[[121 132 120 132 128]
 [120 152 132 155 116]] Answer: 132

[131 139 127 107 100] Answer: 127

[151 126 125  98 129] Answer: 125

[[126 134 131 121 113]
 [116 106 114 122 121]] Answer: 114

[[133 114 125 148 150]
 [103 156 141 107 152]
 [142 130 123 122 130]] Answer: 123

[138 130 140 138 149] Answer: 140
---
[112 149 152 139 124 141] | 141
[120 133 116 130 124 101 118] | 118
[124 134 150 146] | 146
[129 124 107 128 131] | 131
[123 119 132 134 150 126 129] | 129
[119 130 118 120 129 122 106] | 106
---
[[132 150 112 120 149]
 [149 113 104 135 110]] out 104

[[117 138 116 129 121 111 112]
 [132 125 135 125 128 149 135]] out 135

[[119 120 148 125]
 [105 127 133 100]] out 133

[[153 151 128 132 135 121 126]
 [142 136 152 154 153 139 144]] out 152

[[150 126 130 135 135]
 [130 124 124 133 139]] out 124

[[135 134 135 117 127 116]
 [158 136 157 116 117 122]] out 157
---
[[131 131 151 119 120 123]
 [133 134 128 125 125 123]
 [114 147 135 122 148 113]] → 128

[[128 121 123 126]
 [117 124 137 102]
 [139 115 128 127]] → 137

[[109 131 103 119 109]
 [131 116 114 121 118]
 [130 128 119 103 126]] → 114

[[136 120 139 112 145 106]
 [146 138 133 117 152 141]
 [117 115 113 137 149 123]] → 133

[[123 131 148 131]
 [123 129 150 129]
 [123 144 134 122]] → 150

[[107 142 129 134 125 124 127]
 [154 130 139 109 134 115 117]
 [127 126 127 119 113 116 125]] → 139
---
108  150  132  113  126  123  129
137  126  116  124  124  128  143
110  143  122  124  116  128  124
ans = 143

120  135  117  129  122  122
120  144  130  156  140  105
129  129  106  120  124  123
ans = 129

119  121  133  135  133
114  123  120  117  100
129  151  117  144  122
ans = 151

130  129  133  130  133  129  124
101  152   99  132  102  134  133
142  120  137  150  137  133  114
ans = 120

150  124  139  131  131  107  116
144  121  149  131  132  111  118
134  123  132  139  132  138  122
ans = 123

126  145  121  118  126  127  145
155  114  130  110  148  137  134
129  141  116  116  129  116  144
ans = 141
---
[[134 123 154 131 131]
 [131 128 138 127 127]] result: 128

[[138 131 150 133 119 115]
 [130 125 113 131 122 146]
 [121 130 111 126 134 132]] result: 125

[[152 128 121 125 118 133]
 [126 123 139 137 139 130]
 [105 126 140 136 145 132]] result: 123

[[135 121 125 116 119]
 [112 111 149 119 123]
 [154 121 127 121 120]] result: 111

[[138 138 132 117 114]
 [120 121 123 143 150]] result: 121

[[124 107 133 131]
 [124 108 127 124]] result: 108
---
[121 123 127 111 131 130 149] => 123

[133 122 134 136 115 131 156] => 131

[103 128 108 126 144] => 126

[128 106 134 130] => 130

[[118 130 110 130 132 142 139]
 [119 123 124 130 131 126 126]
 [132 146 121 137 132 139 154]] => 119

[153 148 111 143] => 148

[156 133 123 113] => 133
---
Q:
[[149 127 131 121 111 127 136]
 [121 107 128 139 136 125 133]
 [116 100 128 143 141 124 135]]
A: 141

Q:
[[137 145 121 128]
 [130 130 122 127]
 [132 102 128 104]]
A: 102

Q:
[[137 126 125 119 128]
 [133 125 127 151 133]
 [141 127 134 147 134]]
A: 134

Q:
[[131 127 122 106 132 129 128]
 [134 130 124 122 127 127 125]
 [146 129 120 126 115 129 122]]
A: 115

Q:
[[126 129 123 131 129 128]
 [116 121 117 133 120  98]
 [142 138 120 142 116 137]]
A: 142

Q:
[[155 133 123 127 138]
 [133 126 116 121 146]
 [125 126 121 124 137]]
A: 121

Q:
[[112 118 120 117 148 125]
 [116 118 125 120 150 125]
 [113 120 122 117 149 127]]
A: 117

Q:
[[130 123 127 128 135 129]
 [111 115 104 104 124 108]
 [113 116 104 103 125 108]]
A: 103
---
[130 126 111 113 130 104 144] -> 111

[[118 109 104 125 123 138 137]
 [123 110 109 123 122 141 140]] -> 104

[107 107 119 115 134 103] -> 119

[123 106 131 148 111] -> 131

[[141 127 111 115 154]
 [156 150 114 125 147]
 [139 115 108 110 151]] -> 111

[121 105 110 142] -> 110
---
140	105	107	142
138	111	113	139
value 111

105	156	135	117	114
148	141	113	147	156
value 141

138	143	119	126
133	140	130	104
value 140

125	148	151	114	124
107	152	133	111	124
value 152

122	140	142	144	132	130
142	101	107	105	114	131
value 101

121	122	125	119
109	104	128	122
value 104
